In the data rows, the value 128 means zero.
In each game, the first row plays the second. By how much does the first row win? 20 means about a draw, 40 a big win and 0 a big loss. Wins can go round in a circle. Each row has two weighted sums of its numbers, A and B, taken from their middle values. A row wins by its A times the other's B, less its B times the other's A.
[140  89  90 132 147 184 161 155 139 150 112  73 134 109 141 147  90 196
 177 153]
[165 168  90 154 158 153 116 120 142 184 151 155 150 145 169 119 140 113
  62  44] >> 20
[207 174 110 125 143 142  88 126 195 162 194 126 208 173 151 162 159 160
 113  74]
[118 105 143  87 106  94 138 175 112 156 132 119 155 134 134 170  44 138
 126 172] >> 20
[ 92 118 158  99 113 109 182 149 153 117 154 127 149 128  83 125 116 167
 129 163]
[127 189 168 116 141  98  89 120 109 113 155 133 131 131 168 166 167  76
 121 114] >> 24
[163 109 147 107  80 162 115 160  68 124 115  74 145 149 159 169 142 146
 140 139]
[111 134 133 154 132 204 155 129 128 131 109 189 101 138 107  92 214 117
  80  41] >> 13
[137 121 115  85 122 146 154 162 137 109 109 124 129 111  95 158 142 197
 164 122]
[ 92 103  79 167 109 131 185 131 163 144 166 111 124 109 104  79  60 118
 112 112] >> 26
[ 59 115 138 145 105 153 166 131  67 108  77 139  74  66 122  80 139  88
 131 130]
[138 123 157 121 140 177 129 142  72 134  80  82 129 134 153 169 147 159
 156 160] >> 27
[139 122 131 189 153 130  79  85 103 148 113 149  89 157 141  87 114  70
  74 143]
[147 119  82 120 133 177 105 149 132 113 103  74 126 103 141 163 125 180
 202 125] >> 20
[143  99 125 152 180 116 118  88 165 120  89 200  80 158  53  94 149 144
 113 166]
[142 134 143 105 136 173 100 144  81 127  93 108 130 128 130 173 170 173
 153 132] >> 13
[139 148 143 136 139 128  68 112 122  91 125 104 114 127 158 155 159  97
 149 143]
[106 199 133  75 127  79 150 160  89 143 121 151 146  83 167 173 143 100
 125  80] >> 37
[153 119  99  97 130 102 122 145 104 139 123  74 136 116 162 168  95 171
 152 152]
[ 89 162 135 163 188  98 118 124 134 167 141 125 116 124 152 124 100  83
 104 136] >> 14
[125 131  53 126 102 141 125 126 140 120 133 112 120  77 134 120 134 129
 150  79]
[157 141 121 152 165 130 144 145 187 197 185 114 199 183 139 140  74 144
  87 129] >> 17
[216 164 118 120 152 158 100 122 195 170 186 126 210 176 177 156 136 154
 114  83]
[ 77 122 129 148  76 124  88  90  93  51 110 156  68  89 108  74 153  76
 133 137] >> 26
[124 117 153 149 163 113 142 113 160 139 141 176 120 163  93  86 127 121
 102 144]
[ 93 150 120 142 140 200 142 125 106 133 109 183 110 147  92  91 226 138
  86  51] >> 15
[ 96  83 112 130  85 137 168 117  84  82  73 165  65  78  93  82 119  95
 136 142]
[145 116  89 135  65 128 164 110 139 122 150 152 131 103 124  90 109  96
 103  91] >> 23
[ 94  73 130 168 109 108  98 106  97  90  92 103  71 136  84  87 116 113
 139 186]
[ 64  98 116 186 160 180  83 112  71 111  55  84  48  95 115  99 125 120
 156 164] >> 25
[146 143 168 126 215 156 118 114 164 173 155 144 157 192 110 144 164 157
 125 135]
[117 164 125 142 148  95 133 110 154 147 163 145 140 123 159 112 128  74
 111 102] >> 21
[ 76  90 117 153 114 108  99 105  64 112  66 143  58 108  92  76 129  91
 120 155]
[185 117 119 116 146  82  49 110 161  87 133 107 125 161 136 177 135 156
 175 173] >> 20
[ 51 131 137 158 139 116  81 115 140  81 151  77 112  89 151 101 109  81
 175 173]
[151 134 115 135  87 180 131 155  83 137 146  84 153 154 168 152 135 132
  96 115] >> 16
[140 107  79 114 141 170 103 149 131 102 100  78 120  96 132 165 125 173
 201 131]
[129 164 175  83 117 122 185 159 146 136 163 168 178 157 113 153 157 157
  93  90] >> 22
[167 193 142 129 164 138  59 104 139 141 136 154 147 159 165 135 163 106
 107  77]
[140 158 145 126 137 125  67 122 124 101 136 113 130 134 169 151 147 102
 163 137] >> 23
[204 166 105 121 150 138  87 121 193 166 199 132 195 176 151 166 156 160
 114  73]
[140 100 143 125  86  86 148 120 126 107 145 111 133 137 116 111  82 109
 120 175] >> 18
[133 192 170 110 131 110  92 121 120 125 164 142 148 121 170 144 156  73
 122 102]
[148 107 155 103 110 100 175 165  91 159 116  93 155 139 145 163  77 161
 121 171] >> 31
[181  94  77 144 113 155  88 122 127 116  83  96 119 109 146 142  86 166
 186 152]
[128 114 173  92 109  59 136 135 134  87 143 129 131 134 113 145 100 128
 134 183] >> 24
[ 98 163 161  95 140 141 106 144 152  82 148 115 142 109 140 146 167 136
 172 117]
[159 163  88 155 151 143 113 123 137 186 150 149 149 160 145 122 155 109
  78  38] >> 22
[134 143 139 124 181 153 115 141  84 177 101 107 132 145 138 149 141 159
 137 140]
[127 125  65  93 106  83 157 140 135 135 113 137 128  75 121 144 103 132
 150  89] >> 11
[ 96 102 136 129 148 158 148 127 133 103  81 144  81 122  71 112 156 165
 157 156]
[ 81 104 111 165 105 155 117 118  74 108  93  90  82  89 145  99 119  97
 151 123] >> 19
[190 129  97 107 134 163  96 124 177 117 156 104 164 137 158 160 145 156
 173 127]
[140 143 131 117 122 154 111 151 126 134 141  82 159 115 170 172 137 148
 150 126] >> 19
[ 82 150 123 165 186  88 111 124 122 168 130 111 126 125 139 120  96  93
 112 114]
[104 111 141 134  98 117 109  93 105  55 100 148  67 108 137  90 142  50
 151 133] >> 24
[159 129 127 100  98  55 151 107 179  92 173 175 141 134 110 112 117  91
 113 118]
[180 128 103 100 105 116 152 133 184 117 150 145 161 120 108 147 128 169
 148 119] >> 16
[132 137 144  70  96 113 164 157 162  88 154 130 164 120 112 153 147 170
 170 129]
[163 116  87  95 102  97 135 134 179 109 162 138 154 125 104 144 133 165
 141  98] >> 19
[145 175 121 114 159 116 140 148 123 200 142 119 186 135 178 171 118 135
 101  94]
[140  97 119 107  35 109 134 125 139  69 162 119 130 119 124 113  96 111
 136 136] >> 18
[107  89 134 148 121 119 123  98  69 125  61 145  58 120 117  76 120  89
 127 160]
[133 154 124 128 136 153 113 153 129 145 148  80 159 118 167 166 116 149
 158 118] >> 18
[109  97 108 172 135 164  85 123  80 124  93  77  84 137 133 110 123 127
 137 156]
[ 67 120 112 167  91 166 117 122  70 116 102 107  83  81 127  97 130 107
 138 128] >> 22
[128 163  55  95  92 100 152 139 157 126 147 151 136  67 153 130 119 102
 138  44]
[143 166 135 116 151 117 129 156 119 190 135 132 172 128 153 172 128 131
  99 114] >> 27
[136 125 125 200 147 133  94  83 101 144 110 148  90 152 130  96 122  64
  72 144]
[154 121 160 101 140  79 107 122 170  92 141 132 134 148 121 154 143 139
 166 151] >> 35
[126 163  50 104  93 100 150 134 148 122 150 155 135  60 141 141 126 101
 131  40]
[ 92 173 143  83 133  94 159 161 169 123 194 112 181  96 160 161 133 129
 152  91] >> 33
[141 171  67 131 143  82 112 133 150 162 169 149 151  97 182 128 108  84
 116  62]
[124  96 120 178 142 167  92 105  81 136  93  80  83 121 149 122 118 125
 139 163] >> 21
[157 143 155 143 224 138  90 116 171 167 150 130 152 219 114 149 155 175
 113 128]
[ 47 114 133 135  96 149 153 130  68 110  81 147  71  65 116  83 145  94
 126 127] >> 18
[116  90  74 121 133 149 120 163 128 128 116  56 118 126  98 163 107 200
 165 125]
[112 172 174  98 152  88  90 120  96 134 115 149 130 127 158 134 177  88
 116 111] >> 16
[159 118 156 111  71 170 120 157  71 116 118  81 146 143 159 150 139 141
 141 122]
[131 118 161 146 160 105 129 106 160 147 137 170 127 170 108  91 137 129
 103 140] >> 23
[131 155 120 127 134 152 120 157 123 136 143  72 157 115 157 170 135 152
 148 116]
[130  97 143 131  88  77 138 129 126 110 157 115 128 133 122 113  72 113
 109 176] >> 19
[136 115  77 120 122 175 103 146 127 119 113  71 126  91 128 155 159 197
 194 118]
[127 101 161 154  86 194  99 120  87  85 107 106 105 141 125 113 157 123
 137 149] >> 22
[ 87  82 139 133  98 152 147 130  82  96  77 136  75 107 101  89 117 117
 134 177]
[105 108 112 135  66 160 122 143  80  98 131  58 115  90 156 136 112 123
 148 129] >> 17
[133 120 142 114 152  77 134 116 104 143  85 177 115 122 117 115 116 106
  92 146]
[ 68  98 113 178 168 174  72 112  67 129  69  64  60 104 127  94 124 126
 168 158] >> 18
[177  76  76 144 139 151 138  98 131 189  84 200 108 158  99  78 118 133
  73 100]
[ 74  96 112 175 151 162 113 106  59 123  38 137  39  90  98  85 119 106
 131 156] >> 19
[194 163 122 144 125 150  77 114 150 133 175 114 163 164 163 149 167 126
 117  96]
[134  85  94 156 144 129 129 110 140 143 108 182  87 173  68  79 142 135
  72 108] >> 11
[166 147 122 150 169 122 154 135 187 196 190 113 198 172 142 144  95 155
  90 132]
[181 130  94 108 116 141  85 132 165 102 140 110 139 132 130 161 148 167
 164 120] >> 25
[170 137  73 158 151 127  77  84 144 145 117 157 101 116 152 101 125  91
 109  88]
[ 77 107 111 156  94 160 123 112  71 112  96 100  86  84 143  87 129 104
 130 119] >> 22
[136 154 109 101 124 143 125 154 108 160 139  93 173 110 163 177 127 166
 144  90]
[201 163 118 144 118 159  74 100 156 147 182 116 172 151 170 137 171 140
 112  91] >> 20
[139 113  88 120  63 119 153 118 143 115 153 156 135 103 124  96  99 102
 108  88]
[113 110 182 119 108 130 175 158 115  94 118 122 129 140 100 121 120 152
 132 173] >> 16
[113 141 203 123 148 107 150 138 151 129 183 118 169 173 131 142 130 122
 119 146]
[172 117  96 121 130 135  89 126 169 122 151 109 147 135 124 159 139 173
 157 116] >> 19
[ 82 111  98 146 127 137 130  96 145  82 133 117  96 110  94  77 120 118
 179 116]
[116 175 169 109 153  87  98 130  96 127 120 158 127 122 155 150 171  83
 113 119] >> 37
[123 115 157 105 112  58 154 132 147 101 135 129 150 138 115 132  98 112
 139 167]
[110 146 127 140 138 205 146 126 114 139 106 189 108 137  98  82 209 130
  97  57] >> 20
[136 156 142 134 140 136  59 117 114 108 135  98 126 124 166 144 155 118
 157 141]
[136 168 103  92 141 140 121 160 112 164 147  90 160 107 161 180 124 151
 142 100] >> 27
[133 113 143 104  92 103 160 154  95 152 120  98 158 124 141 152  83 161
 117 160]
[181 166 113 137 165 111  78  91 143 168 144 165 152 176 145 133 152 127
  70  88] >> 25
[182 163 115 141 176 133  80 107 150 195 144 164 152 182 148 123 140 111
  89  93]
[139 151 161 123 180 151 127 147 158 151 162 113 168 178 118 155 166 159
 118 119] >> 17
[116 190 139  79 133  82 140 156  87 162 123 148 155  94 176 169 140  97
 111  67]
[ 99  88 135 125 156 160 154 125 128 104  76 152  86 127  78  94 147 167
 167 147] >> 37
[ 57 146 162 183 147 162  94 113  89 126 120  92 106 107 161 105 130  83
 125 142]
[ 71 116 155 142 170 136  88 123  84 107  83 112  80 136  89 119 154 138
 138 179] >> 20
[139 169 127 150 186 112 112 129 148 183 158 115 165 152 161 140 109 124
  95 122]
[184  86  77 131 112 153  90 127 128 128  91  86 127 104 148 152  93 164
 180 156] >> 19
[160 145 131 155 159 126 145 137 183 193 194 114 201 179 135 143  90 144
  97 137]
[178 188 143 132 165 123  65 101 134 160 148 154 150 155 168 156 186  94
 109  77] >> 32
[138 102 123 110  77 103 165 165 125 143 145  97 163 121 143 154  78 136
 133 105]
[168 113  64 151 132 114  81  97 170 139 139 113 128 125 142 118  93 133
 137 125] >> 17
[126 133 147 125 169 158 102 132  87 165  89 106 131 134 145 156 142 162
 131 133]
[139  91 167 151  94 195  87 108  92  83 112 110  95 171 126 120 168 113
 136 141] >> 21
[ 98 101 132 147 119 124 124  98  74 128  63 164  53  92 113  81 111  88
 122 165]
[112  92 171 101 102 127 156 144 112 108 138 115 130 161 106 136 127 154
 131 160] >> 21
[ 95  86 126 176 158 149 118 102  69 132  31 134  43 104 120  87 105  92
 137 164]
[146 112 130 138 183 122 116  78 165 129 104 194  89 161  66  93 144 147
 119 146] >> 22
[146 157 193 137  92 139 125 121 113 119 179 139 157 187 144 109 157  69
  66 103]
[101  98  96 151 128 132 114 107 156  82 127 129  94  96 104  95 123 106
 159 143] >> 25
[124 101 106 163 140 230 132 124 130 124 106  81 117 120 120 118 146 172
 170 144]
[117 117 166 109 121 120 196 152 157 121 149 130 161 134 106 128 103 158
 141 169] >> 21
[ 98  90 147 130 157 159 154 124 136 103  76 156  85 127  86 111 147 160
 164 165]
[162 148  87 148 163 154 128 123 153 195 151 168 145 142 154 120 136 100
  81  53] >> 21
[173 101  74 158 130 143 134  97 119 167  95 185  91 157  93  99 136 144
  66  94]
[ 86  71 140 177 115 120 121  93  99  89  87 111  70 128 116  73  97 117
 141 199] >> 34
[110 160 176 102 126 117 155 159 126 114 150 125 150 129 145 160 172 114
 129 121]
[154 168 128 109 165 111 129 146 121 204 147 123 183 148 179 163 127 137
 115  93] >> 29
[137 102 121 146 180 121 119  88 162 130  91 191  82 159  59  86 151 149
 112 147]
[114  92  99 155 129 212 118 136 123 116 120  82 112 126 119 114 136 175
 162 134] >> 13
[168 147  75 158 146 130  70  86 144 152 127 165 112 115 147 109 123  92
 106  91]
[ 51 131 158 154 129 136  72 107  70  94 103  82  87  92 161  82 152  66
 167 130] >> 36
[165 168  93 148 153 156 114 114 141 197 143 161 151 153 157 117 139 116
  74  49]
[175 116  90  96 105 114 141 140 189 110 159 139 155 117 110 140 134 170
 146 102] >> 19
[137 126 152 149 203  79 154 135 187 147 146 126 148 169  96 138  81 155
 132 200]
[105 114 115 146  62 170 132 145  83 104 132  64 116  81 157 136 110 119
 152 139] >> 23
[ 66  97 117 178 161 184  83 110  74 120  54  84  62  99 131  93 119 122
 173 174]
[160 131  77 143 150 107  57  88 148 131 121 150 109 147 148 109 132  89
 123  79] >> 16
[ 49 107 132 151 112 154 163 129  72 108  74 143  81  81 114  73 125  93
 139 129]
[170 128  94 108 116 143  78 131 173 120 142 114 157 135 127 149 141 175
 167 119] >> 18
[134 132 127 188 141 120  60  80  94 153 112 139  89 156 133  87 131  79
  68 122]
[146 133 136 114 102  49 116  92 155 112 158 177 112 139 107 113 118  92
 109 133] >> 28
[110 107 166 108 101 117 155 154 112  99 132 108 122 151  99 143 117 144
 124 161]
[146  95 125 114  42 108 146 130 137  67 163 121 125 116 124 114  94 106
 135 140] >> 21
[100  77 127 191 115 135 106 104 115  99  83 126  73 117 101  73  80 102
 129 207]
[164 119 147  92 100  55 142 111 175  99 162 175 145 146 119 109 115  96
 121 123] >> 26
[145  92 121 109  38 103 146 121 138  71 158 120 127 123 127 113 102 103
 130 135]
[108 150 113 129 150  96 122 115 151 135 150 144 137 125 154 115 119  79
 113  96] >> 27
[137 156 149 152 147 131  65 115 122 102 142 103 121 130 168 141 145 104
 147 127]
[129 132 137 126 178 142 109 142  91 175  95 103 130 154 149 155 143 159
 134 113] >> 32
[126  99 167  94 115  51 146 139 137  89 131 126 141 143 114 147 103 122
 144 175]
[145 122  80 121 131 180 107 141 128  98 104  82 114  89 130 167 141 182
 189 133] >> 21
[121 164  49  99  94  97 156 140 154 126 145 149 142  65 146 131 125 111
 137  35]
[134 131  63 129 106 160 126 118 155 136 134 122 132  75 146 116 124 132
 154  87] >> 21
[ 72 135 144 166 153 129  96 105 141  85 154  72 116  88 164  98  90  83
 198 187]
[137 109  82 136 129 180 153 158 148 149 116  84 136  95 135 139  83 195
 179 138] >> 20
[167 105 160 116  72 176 125 153  84 119 120  81 157 143 163 157 131 151
 121 137]
[117 135 135 147 163 142 175 157  96 213 125  94 150 138 148 151  72 150
  87 142] >> 27
[119 160 196 121 144 120 157 153 153 142 184 124 157 150 141 130 128 123
 113 147]
[132 139 136 107 154  60 139 120 107 155  85 184 105 137 110 121 119 103
 109 138] >> 20
[170 146  79 157 142 117  61  84 140 145 121 158  99 120 136 105 135  99
 115  89]
[163 123 139 145  89 194 132 143  95 156 137  88 168 144 180 143 108 132
  96 100] >> 16
[144 131 131 119 109  61 123  97 163 102 152 173 123 121 130 106 109  75
 111 130]
[104 112 161 104 122 104 190 154 156 114 144 126 150 129  93 128 111 158
 130 167] >> 20
[ 81  75 111 126  92 124 156 123  88 101  65 155  62  87  92  72 128  98
 139 126]
[ 86 114 179 162 183 152 117 122 100 121  74 124  79 134 112 118 138 119
 143 181] >> 17
[151  96 124 121  37 108 137 125 134  80 165 119 127 116 129 105  99  99
 130 136]
[ 79  90 111 177 159 154 103 101  69 131  33 137  45 100 119  63 105 101
 137 163] >> 19
[103 110 107 144  75 165 121 149  86  90 125  54 115 106 157 139  98 110
 151 127]
[113 118 124 140 158 131 166 166  91 210 125  87 156 134 140 150  80 148
  82 150] >> 21
[101 113 143 115  72 179 161 155  87 106 136  88 138 115 134 129 149 150
 135 101]
[121 114 148 116  67 182 152 159  90 125 137  94 143  98 132 131 152 140
 120 116] >> 19
[100 105 101 156 118 135 116  97 157  89 129 128 101  92 114  85 122 119
 168 142]
[141 105 149 107 102 110 164 161  98 153 121  95 157 145 137 168  72 162
 116 169] >> 14
[153 135 155  72 117 106 160 157 170  81 154 119 142 131 122 189 124 134
 173 127]
[192 163 124 147 181 124  88  98 151 195 148 169 155 173 155 138 150 125
  80  95] >> 17
[131 120 120 100  79 125 178 164 124 126 151  96 155 107 138 147  95 133
 129 125]
[ 99  82 146 142 101 145 152 121  63  88  75 106  70 127  96 103 145 119
 132 162] >> 23
[117 136 134 114 164 121  91  98 143  59  94 170  82 125  84 106 198 146
 168 139]
[136 115 126 101  71 110 177 168 124 125 138 103 158 113 147 147  91 126
 132 113] >> 24
[133 116 119  83 131 150 149 162 146 111 113 126 137 115 102 164 142 193
 166 123]
[ 96 168 180 113 129 119 154 154 135 119 166 118 163 138 153 157 157 120
 131 109] >> 11
[127 137 111 120 140 126 141 142 120 154 130 133 148 129 135 139 127 121
 104  99]
[143  92 162 142  82 191  92 118  86  96 111 116 107 139 132 103 172 118
 130 155] >> 21
[124 137 143 138 175 149 117 141  91 156  86 112 123 147 132 166 149 160
 130 138]
[138 159 151 134 137 138  72 120 125 105 139 103 124 128 169 139 155 101
 154 133] >> 16
[115 104 100 174 122 225 118 132 120 100 105  82 100 128 112 108 145 176
 163 138]
[132 162 202 134  88 141 135 132 117 122 184 137 157 168 142 109 155  83
  48 104] >> 21
[180  98  58 133  96 160  83 119 118 116  90  87 119  93 143 135 111 163
 174 149]
[125 182 170 111 126 100  83 119 121 122 153 134 152 126 180 145 169  79
 121 100] >> 21
[128 112  77 139 142 182 143 159 139 148 125  66 134 103 116 152  92 190
 174 140]
[112 136 143 124 156 127  85  97 146  70  94 171  73 122  76 112 190 145
 165 142] >> 26
[146 185  70 118 145  79 100 118 156 169 164 143 159 109 173 145 105  98
 111  54]
[125 165 121 142 144 112 130 108 153 123 149 148 137 118 153 115 113  82
 121 102] >> 14
[117 152  67 159 163 151 140 114 152 187 155 148 138 101 143  95 104 120
 104  84]
[144 137 144 102 130 177 108 155  90 115  88 120 123 133 127 172 164 161
 149 132] >> 16
[102 113 144 125  71 180 158 158  90 101 127  98 131 114 125 129 145 141
 136 108]
[133 166 166  76 119 121 188 162 147 137 164 169 181 146 116 149 166 149
 102  93] >> 20
[133 116 165  94 106  64 143 123 139  94 138 130 131 137 119 152  90 120
 140 183]
[122 149  51  97  96 113 155 122 148 118 155 150 136  72 145 130 132 105
 132  39] >> 29
[137 102 162 142  89 196  94 115  82  80 108 111  99 157 124 113 174 126
 130 147]
[201 159 123 136 125 145  72 107 151 125 172 110 163 161 175 157 168 119
 114  90] >> 23
[156 180 121 111 156 114 126 158 116 190 148 116 174 143 151 181 127 126
  92  88]
[117 120 140 147 165 141 173 162  95 211 124  89 158 137 148 158  76 162
  84 155] >> 22
[106 105  94 165 122 200 105 142 110 102 119  75  97 139  97 131 162 176
 145 110]
[102 173 157 103 140 132 121 142 146  87 153 108 145 117 148 155 173 139
 172 113] >> 26
[129 143 171 145 191  85 174 146 168 200 161 121 175 174 127 134  71 145
 101 182]
[137 121 165  91 103  69 151 133 141  95 135 142 146 122 123 130  99 125
 148 187] >> 22
[115 180 175 106 171  91 105 124 103 128 101 150 122 134 170 141 155  83
 118 119]
[ 60 158 167 177 151 159  81 121  84 114 120  95  93  93 163 103 152  74
 135 149] >> 14
[114 115  91 125  61 120 122 117 107  87 129 119 103  70 154 114 109  84
 148 105]
[143 167 135 138 175 105 101 132 154 176 160 112 167 161 161 148 114 117
  99 116] >> 18
[ 57 132 172 129 100 141 150 132 118  82 130 148 109 127 114 111 175 113
 131 126]
[133 151 113 127 149 133 141 132 121 162 153 129 137 126 151 141 128 121
 108  92] >> 24
[120 134 172 146 191  79 168 138 165 196 168 115 178 169 116 139  74 145
 100 187]
[ 75 131 173 114 111 147 139 128 127  89 132 151 117 121 111 106 164 110
 132 127] >> 24
[110 140 203 112 136 106 154 146 151 119 171 117 168 166 127 144 145 124
  98 145]
[104 115 128 140 161 143 169 169  94 211 116 107 161 129 144 147  72 146
  86 168] >> 30
[ 99 111 161 107 128 109 190 146 155 118 154 121 158 150  99 129 106 169
 136 151]
[139 120 123 116 104  54 113  94 153  97 159 171 120 129 113 109 112  81
 100 122] >> 26
[142 152 157 143 212 144  91 119 168 163 148 149 141 200  88 146 168 186
 112 135]
[112 114 133 108  84 170 171 161  79  91 137  73 123 115 132 151 157 130
 140 108] >> 10
[138 121 159 163 157 123 141 106 171 147 140 173 139 155 110  81 131 113
 100 157]
[160 153 131 163 165 123 153 144 185 195 180 121 195 184 140 146  91 148
  82 131] >> 25
[ 54 126 137 172 142 125  97 113 142  83 163  71 101  92 141 109 111  90
 182 174]
[193 125 100 112 126 148  94 123 168 104 147 104 155 136 150 156 144 164
 180 119] >> 19
[119 129  60  88 108  86 161 137 136 129 100 146 119  72 116 129  99 135
 153  89]
[131 165 168  99 101  98 177 151 144 132 181 135 172 127 138 148 115 108
  97 119] >> 19
[140 101 127 139 175 123 117  85 164 135  97 194  96 159  66  77 149 151
 119 156]
[131 110 124 114 150  74 134 104 109 147  92 182 106 119 123 133 108 101
  97 144] >> 20
[169 116  61 156 140 113  81 107 166 129 137 117 122 142 130 133  96 135
 138 133]
[144 134 151 111 130 175 112 150  95 120  81 116 120 133 139 173 170 157
 150 129] >> 23
[139  95 132 150 182 110 118  92 161 127  89 196  89 167  64  87 151 151
 120 156]
[149 130 138 102 126 174 100 152  85 129  91 112 128 134 128 161 172 169
 148 137] >> 10
[112 162 188 117 137 109 149 135 152 115 192 116 157 158 126 144 132 127
 109 131]
[137 178 137 149 183 111  97 127 148 183 171 110 169 154 160 151 108 124
  96 120] >> 19
[117 163 112 135 125 157 120 152 120 126 150  81 152 111 143 167 145 156
 134 123]
[ 91 149 125 166 190  98 109 113 126 179 144 117 127 121 155 114 101  90
 106 130] >> 23
[ 97 146 111  95 156  87 181 141 129 152 103 183 117 107  87 130 132 141
 123 106]
[156 180  71 123 151  82  97 115 157 164 155 144 152 102 179 147 107  80
 120  78] >> 16
[132 153 119 120 117 157 116 159 126 134 146  82 160 116 159 154 139 156
 157 115]
[174 136  94  94 104 112 150 139 187 118 158 146 156 124 113 148 120 163
 153 110] >> 20
[131  92 113 177 131 176  94 108  85 134  83  86  88 116 152 102 107 119
 142 171]
[ 72 154 139 100 128 121 102 144 143  83 155 104 137 124 118 165 179 131
 161 102] >> 17
[116 188 149  76 129  89 163 148  91 156 108 160 151  77 170 164 146 102
 121  93]
[135 124  99 109 129  92 112 154 102 128 114  71 134 123 143 186  95 154
 153 148] >> 13
[127 109 168 113 112 115  95 133  79  90  86 107 106 152 110 163 171 153
 138 175]
[209 166 113 123 147 144  99 129 197 164 190 126 203 176 159 158 151 152
 118  82] >> 19
[100  94 125 159 121 132 124  93  74 118  63 153  59  95 120  70 120  93
 126 173]
[123 121  63  94 105  79 162 135 136 139 111 154 128  62 123 142 105 129
 163 108] >> 18
[173  68 104 155 102 150 151 116 141 121  93 175  92 165  56  90 103 161
  95 170]
[134 107 169  96 113  65 153 127 135 106 135 136 151 135 121 144  96 117
 153 185] >> 31
[146 107  83 116 136 181 105 152 131 116  98  75 120 103 143 157 130 179
 200 121]
[128 111  85 107 128  90 157 144 182 123 156 123 146 116  96 133  90 159
 141 128] >> 20
[200 131 119 123 143  93  47 104 162  90 137 111 134 146 123 175 130 160
 172 173]
[124 111 121 101  78 119 172 158 121 129 143 101 164 116 139 145  92 141
 137 123] >> 19
[126 133 117  98  74 128 177 140 122 124 131 103 154  90 133 161 103 129
 111 134]
[188  99  72 124 106 150  83 105 113 118  98  81 115 116 140 156 122 168
 180 143] >> 16
[134  95 143 129  92  88 152 125 132 111 143 119 124 136 121 117  67 109
 111 182]
[ 42 140 157 149 114 143  59 108  68  74 105  90  70  73 164  97 148  52
 166 147] >> 37
[109 124  90 119  55 128 121 123 105  86 137 112 106  70 147 108 110  85
 144 104]
[138 123  59 132 113 146 131 135 150 126 123 116 133  84 145 121 121 128
 161  79] >> 25
[141 118  84 133  57 118 160 115 138 121 141 143 132 102 121  83 119 115
 106  93]
[146 150 200 143  86 146 135 115 122 124 173 146 168 178 171  97 151  76
  72 109] >> 20
[120 153  78 172 154 153 135 128 160 184 150 152 130 101 143 104 109 104
 103  76]
[129 178 130 139 192 109  94 110 152 189 146 110 162 156 148 160 115 112
  88 123] >> 19
[149  86 104 157 142 155 134 105 147 154 101 189  87 160  72  76 134 130
  90 122]
[147 132 144  85 147  84 104 112 164  80 140 127 123 144 112 153 127 152
 155 157] >> 29
[148 140 143 103 146  81 110 129 162  90 135 126 139 140 105 145 144 142
 175 160]
[175  57 110 142 103 153 148 104 140 130 104 161  99 168  60  92 104 156
  97 141] >> 8
[193  99  78 125 106 146  85 122 122 125  90  86 112 110 149 144 113 173
 175 137]
[128 189 168 113 129  98  83 114 118 109 149 132 152 134 181 144 161  79
 132 103] >> 15
[ 85 177 149  99 131 102 165 152 168 115 192 104 179 103 156 155 135 125
 156  97]
[121 124  83  74  95 114 168 159 133 111 113 144 124  77 107 146 127 152
 151  96] >> 34
[128 117  82 100 119  80 152 155 178 113 148 125 126 123  79 147  95 153
 141 129]
[123 156 155 131 175 141 122 147 167 144 164 118 164 178 113 151 155 169
 117 109] >> 19
[119  93 107 170 143 168  86 124  86 132  80  84  96 131 141 115 107 112
 154 154]
[ 65 132 161 116 106 136 130 149 130  91 134 145 112 131 106 114 166 117
 126 104] >> 16
[ 96  89 137 127 163 147 147 134 127 102  66 146  85 131  66 100 168 165
 163 151]
[161 112 151 124  66 174 123 146  73 116 118  82 143 149 151 155 138 147
 130 133] >> 27
[130 130 108 132  77 160 102 158  65 137 145  73 146 155 156 158 136 138
  83  95]
[138 162 104 111 129 131 129 168 110 158 134  95 162 105 165 188 134 147
 136 101] >> 17
[ 81 105 109 169 142 150 117  95  61 124  41 138  49  90 108  81 121 115
 127 160]
[147 118  91 125  73 117 148 103 141 128 152 148 131 107 130  98 105 105
 108  91] >> 21
[122 127  67  91 109  87 172 135 142 128 105 158 114  52 108 140 107 135
 144 112]
[ 78 120 169 165 169 145 109 117  86 107  81 122  69 130  91 110 144 127
 135 184] >> 17
